Rotation paths and how fast each direction turns (degrees a step):
Each turn is a multiple of 5 degrees from 10 to 175, or 0.
Each row of a path follows its step; steps can be skipped.
Rotation 1:
step 0: [ 16.5   6.5   5.5  19.5  -8.7  -3.6  72.6 -26.2  22.7 -10.5  17.3 -15.6
  -3.0  15.8 -20.3 -37.0   0.7 -16.7 -14.4  -8.1 -11.5  14.7   6.8 -20.9
   3.7   5.6 -28.5 -24.2 -39.3 -25.6]
step 2: [ 33.5 -15.6  12.4  29.8  -2.8 -12.0  29.9 -12.6 -14.1  17.6 -11.1   9.6
 -38.4   8.3   2.5   8.4 -13.8 -54.8 -42.7 -28.3  -6.9  -3.8  28.2 -18.1
 -16.7  29.4 -26.2  -9.0  -8.1 -12.2]
step 3: [ 44.8 -22.0  10.3   8.7  19.4  12.0  -7.6  11.9  11.0   0.2  12.3  23.3
  16.4 -10.4  15.3  12.2 -11.2 -25.1 -24.0  -5.1  38.4  33.2  33.1   9.6
  37.1  24.5 -44.4 -17.6  18.1  -9.0]
step 4: [ -8.3  11.5  10.2  53.0   2.3 -16.1 -33.9  -0.9 -25.3 -19.0  -2.9  18.5
 -20.4 -26.6   2.5  -1.8 -50.7  -0.1 -44.6  -2.4  24.8   2.8  32.6 -13.9
   0.8  37.9 -15.6   5.5  -2.1  -5.0]
step 5: [ 28.0   8.0  39.7  -5.1  14.6 -10.5 -10.4 -38.1   4.1  -8.1  21.2  44.1
  10.4  -4.9  13.6  -8.8 -55.0   7.5  17.7  -5.3  48.6  22.1  23.9  21.4
  -5.6  -0.8   4.2  -6.0  -4.8 -26.1]
step 6: [-21.7  29.1  16.0  23.1 -23.5 -44.8 -17.4  11.5   9.9 -20.1   9.6  11.1
  16.6   3.0 -45.3 -10.5 -32.0   7.4 -11.9  26.6  32.4  -6.8  20.8  38.7
 -22.1   4.2 -18.2 -22.9   1.7 -14.5]
step 7: [ 27.5  11.2   7.6 -19.9   0.3 -19.0   1.4 -10.2  20.6   9.6  13.6   1.3
  -4.8 -23.9  14.0 -15.9 -49.1  32.4  14.1   1.3  -2.1 -36.9  -0.1  22.7
 -53.6   5.2  -7.9 -46.8  -8.9 -21.4]
step 8: [ -7.2 -10.7  23.5  29.8   4.8 -16.3  42.8   1.3  13.2   0.2   1.9   0.8
  11.7  10.7 -12.9 -33.0   9.4   2.9   1.3  56.8  11.1 -10.1 -19.7  11.1
 -23.3  14.7 -16.5 -64.1  12.6 -16.3]
step 10: [ 21.0 -15.1  21.4  28.0  33.6   0.5  61.7  10.6 -36.3 -11.4   2.4  12.4
   6.1   9.6  13.4  22.4  -9.4 -36.7 -15.3  13.0  14.5 -19.0 -27.4   2.3
 -34.1  11.2   9.8 -16.4  18.4  12.5]
step 11: [ 38.1 -15.7  -6.9  22.7   0.7  19.3  38.1  73.2   9.8 -23.9  18.2   1.2
  -1.9  -6.8 -10.3  16.8 -23.1  -5.3  -2.7 -15.6  17.8  36.3   0.1  15.5
   2.8  21.5  20.0  -4.3  18.0   3.7]
Directions:
[ 19.4   0.4   3.2 -13.1 -13.8  -1.1  -4.6  14.7   0.9   4.5  -2.4   0.5
   2.0   9.7 -11.6  19.9   1.1  -9.5  -2.3  -2.1  -1.3 -15.9   1.8  13.6
  -8.2   3.0  -5.6   2.8  -0.4   1.0] => 85
[ -7.2  17.1   1.2   7.2   1.4  11.2  -6.3   2.7   8.7   7.9 -12.5   5.3
  10.9   8.8  16.6  -2.8  -2.8   1.2   2.3   9.7  -4.6  -6.5  20.1  10.2
  -5.3   2.0   6.8   3.5   1.3 -12.6] => 35
[ -7.0   7.9   7.3  -7.7   0.6   6.3  -6.9  -7.4  -1.2  -8.7   9.2 -11.9
 -15.7   0.2 -11.7  -1.1 -16.1   0.5  12.6  14.9  -7.8  -5.9   2.6  12.0
   9.1 -12.3  -4.0  -5.4  -8.5  -3.7] => 45
[-11.8  -5.5   2.1  -1.3 -15.0   9.4  -5.4   9.9 -18.3   9.0   8.4  -4.7
  13.5   6.7  -6.1   0.8  -2.7   2.2  -6.2  -4.2   1.4   6.4   3.8  -2.3
  10.0  -2.2   9.6 -21.6   8.7  -6.7] => 145
[  3.3   9.1   4.6  -6.5  12.2  -4.2   0.9   8.5  -7.2 -15.6  -3.4   0.9
  -0.2  15.6   3.7 -19.5   9.4  -1.3  -0.4 -14.4 -16.2  -6.6  -9.3   7.0
   4.0   8.2  -1.5 -11.7  -0.4  -2.5] => 40
[ -1.5   5.2 -12.2  -3.2 -13.1  -8.9  -4.0  -5.5  15.5  14.3  12.5  -8.5
  -4.8   1.5   1.8 -18.8   6.8 -15.7   5.3  -2.8  -1.9  -1.7   1.2  -1.7
 -13.3  -6.2  -4.7 -10.0   9.3   1.7] => 55
